One turn moves each row of this set onto another row. After a few examples, where does it send each row asked below?
Q989: [ 0.82  0.65 -2.91  0.28 -0.42  2.66  4.41  1.60 -1.81 -2.83 -0.20  1.50
 -0.68  0.68 -2.48 -0.61 -0.68  4.93  0.74]
Q799: [ 0.55  1.80 -2.28  0.20 -1.75  4.14  2.83  2.01 -1.49 -3.62  0.86  2.17
 -0.67  0.08 -4.04 -1.29  1.37  3.67  0.25]
Q821: [ 0.60  1.08  1.01 -1.28  2.23  0.35 -0.38 -0.92  0.26  1.98 -0.38 -1.44
  2.12  1.46 -1.02 -1.91  1.55 -0.65 -3.57]
Q4: [ 1.79  2.82 -1.89 -0.63  3.21  3.75  3.81 -0.85 -2.39 -1.39 -0.07  1.21
  0.53 -0.02 -2.49  1.22  0.48  1.27  0.57]
Q682: [ 0.84  3.82  0.32 -0.10  2.56  2.23  1.35  0.49 -0.67 -1.00 -1.12  2.54
  2.52  1.83 -1.01 -2.93  1.58  4.71  2.96]
Q123: [-0.12 -0.33 -0.42  0.28 -3.71  3.41  2.06  1.49  1.84 -4.07  0.79  1.90
  0.25  1.78 -2.81 -0.84  2.25 -1.20 -1.76]
Q988: [ 0.71 -0.33 -2.32 -0.23 -0.81  3.35  3.73  0.55 -0.86 -2.01 -0.81  2.50
 -0.24  1.03 -3.41 -1.09 -0.23  4.56  2.77]
Q464: [-0.03  4.08  0.64 -0.31  2.99  1.21  0.48  0.43 -1.13  0.92 -1.33  1.72
  2.76  0.99 -1.44 -2.84  0.72  2.78  2.74]
Q130: [ 2.16  1.59 -1.37  0.08  3.42  2.42  4.55 -1.15 -1.63 -1.47 -0.78  0.86
  2.84  1.51 -2.29  0.18 -0.33 -0.20  1.69]
Q302: [ 1.51  2.92  0.52 -0.87  2.44  1.15 -0.17 -0.53  0.01  1.36 -0.92 -1.43
  2.51  2.37 -0.05 -1.98  0.82  0.65 -4.16]
Q964: [ 0.66 -0.47 -1.00  1.64 -1.98  0.58  3.44  4.72  0.06 -0.36 -0.41  2.17
 -1.20  2.25 -0.77 -2.40  1.83  3.34  2.44]
Q175: [ 1.86  0.24 -0.18  2.19 -1.02  0.73  2.71  3.86  0.56 -1.74  0.83  2.24
 -0.94  2.93  0.54 -4.36  2.09  3.06  2.79]
Q951: [ 2.25 -1.87  0.13  1.27 -1.34  0.56  0.64  3.03  2.40 -0.36  0.93 -0.79
 -1.92  2.97  0.07 -2.20  2.08  0.60 -3.15]
Q898: [ 2.57 -1.86  0.40  1.41 -1.22 -0.66  0.67  2.11  1.78 -0.57  0.13  0.21
 -0.67  2.62  1.54 -1.20  1.28  0.72 -3.74]
Q226: [ 2.62 -0.79 -0.41  2.17 -0.87  1.76  1.69  4.11  2.02 -3.21 -0.42  2.37
 -0.83  2.86 -0.45 -3.25  2.48  3.91  1.45]
Q683: [ 0.94  2.36  0.33 -1.32 -0.91  2.52  0.44  0.29 -1.02 -4.44  1.35  0.27
  1.26  3.31 -1.35 -0.60  2.23 -3.25 -1.39]
Q632: [ 2.57 -2.35 -0.44  1.22 -1.07 -0.02  1.01  1.22  2.57  0.25  1.43 -0.04
 -0.73  2.45  1.05 -2.23  1.75  0.82 -3.41]
Q763: [ 2.54 -2.47  0.74  0.17 -0.30  0.44  1.27  2.07  2.00 -0.61 -0.39 -0.30
 -0.09  2.87 -0.15 -1.64  2.86  0.02 -4.59]
Q255: [-0.08  0.27 -2.05 -0.68 -4.34  2.47  1.19  1.79  0.79 -4.61  0.40  0.16
 -0.20  2.37 -1.91 -1.20  1.49  1.54 -2.59]
Q245: [ 0.19 -0.85 -2.34  0.47  1.29  3.69  3.97  0.93 -0.36 -1.73  0.08  2.43
 -0.17  0.10 -3.28 -0.44 -2.16  3.51  0.21]
Q407: [ 0.64 -1.07 -1.90 -1.26 -4.13  2.80  1.14  2.25  1.19 -3.63 -1.11  1.11
 -1.44  2.53 -1.50  0.12  1.41  1.14 -1.14]
Q829: [ 1.16  3.47 -0.26  1.00  2.62  2.91  1.01  0.70 -1.09  0.20 -0.95  2.25
  1.94  1.83 -1.30 -4.92  0.33  2.51  3.44]
Q341: [ 1.44 -1.76  0.01  0.02 -1.66  0.20  0.12  1.51  0.85  0.17 -0.03  0.06
 -1.57  2.32  1.38 -1.91  1.43 -0.15 -4.19]
Q369: [ 0.97  0.75  0.00 -0.57  1.13  2.96  3.07 -1.45  0.96 -1.84 -0.16  0.88
  1.30  1.69 -1.09  1.69  1.44 -3.49 -1.59]
Q668: [ 1.15  1.25 -0.45 -0.82 -0.37  2.17  1.36 -0.95  1.01 -3.24 -0.13 -0.35
  3.37  3.21 -1.64 -0.49  1.66 -3.77 -1.68]
Q708: [ 2.56  2.03 -0.74 -1.15  2.31  3.31  3.60 -2.24 -2.06 -0.18 -0.02  0.56
  2.69  2.23 -3.75 -0.67  0.54  0.21  1.69]
Q290: [ 2.41  1.14 -0.35 -2.18 -0.97  2.63  1.06 -0.64 -0.05 -1.88 -0.55 -0.80
  1.38  3.87 -1.85  0.40  2.31 -3.25 -2.23]
Q979: [ 0.21  3.73  0.46  0.34  3.05  2.23  1.18  0.79 -1.08 -0.29 -1.32  0.43
  2.93  1.55 -1.48 -4.89  1.23  3.49  2.29]
Q271: [ 1.12 -0.94  0.33  2.68 -0.65  0.45  1.85  3.46  0.85 -2.47 -0.38  1.94
 -0.18  1.84  0.06 -4.04  1.64  3.65  2.74]
Q608: [ 0.11  4.40 -0.34 -0.49  2.59  1.77  1.07  2.01 -1.41  0.25 -1.85  1.65
  2.56  1.61 -0.82 -4.20  1.34  2.58  2.49]
Q941: [ 1.40 -1.64 -0.57  2.42 -1.04  1.66  2.15  3.70  0.73 -1.27 -0.42  2.30
 -1.97  1.88  0.06 -4.26  0.78  2.93  1.94]
Q297: [ 1.47  1.16 -0.29  2.45 -0.47  1.36  1.63  4.13  1.12 -1.54 -0.06  2.35
 -1.36  2.52 -0.29 -3.22  1.06  4.03  3.16]
Q646: [ 1.20  2.77 -1.06 -1.13  1.98  1.64 -0.73 -1.41  1.28  1.86  0.27 -1.70
  2.86  2.11 -1.02 -1.22  2.30 -0.45 -1.96]
Q986: [ 0.68  1.75 -0.75 -1.71  2.56  1.04 -0.60 -0.51  0.54  2.09 -1.32 -0.51
  2.74  1.09 -0.23 -2.07  0.93  0.41 -3.49]
Q467: [ 2.98  1.25 -0.23  0.99  2.79  2.88  3.26 -1.61 -1.10 -1.79  2.03  1.70
  2.63  2.18 -3.09 -0.56 -0.47 -1.10  1.00]
Q368: [ 0.72  2.89 -1.52  0.36  2.94  1.93  1.42  1.71 -0.73  1.03 -1.69  1.14
  3.04  0.96 -2.85 -3.04  1.59  2.13  3.77]
Q256: [-1.75  0.26 -1.70 -1.80 -2.22  3.24  1.07  2.73 -0.24 -4.41 -0.81  0.86
 -1.48  1.22 -1.40 -0.43  0.42  1.42 -2.24]
Q669: [ 1.07 -0.49 -0.63  0.11 -2.77  0.12  1.07  1.52  2.21  0.45  1.36 -0.70
 -1.18  3.35  0.94 -0.58  2.59  0.61 -3.13]
Q494: [ 1.11  3.35  0.30 -1.43  2.09  1.47 -1.01 -1.61 -0.92  1.63 -0.46 -0.21
  2.41  2.22  0.00 -2.54  0.98 -0.45 -2.74]
Q507: [ 0.74  2.12  1.43 -2.13  2.84  0.81  0.97 -1.52 -0.82  1.32 -1.23 -0.26
  3.24  1.83 -0.68 -1.35  1.97  0.90 -3.19]

Q256 goes to Q683
Q821 goes to Q464
And these:
Q668 goes to Q130
Q507 goes to Q682
Q941 goes to Q341
Q4 goes to Q799
Q608 goes to Q175
Q368 goes to Q964
Q271 goes to Q898
Q407 goes to Q290

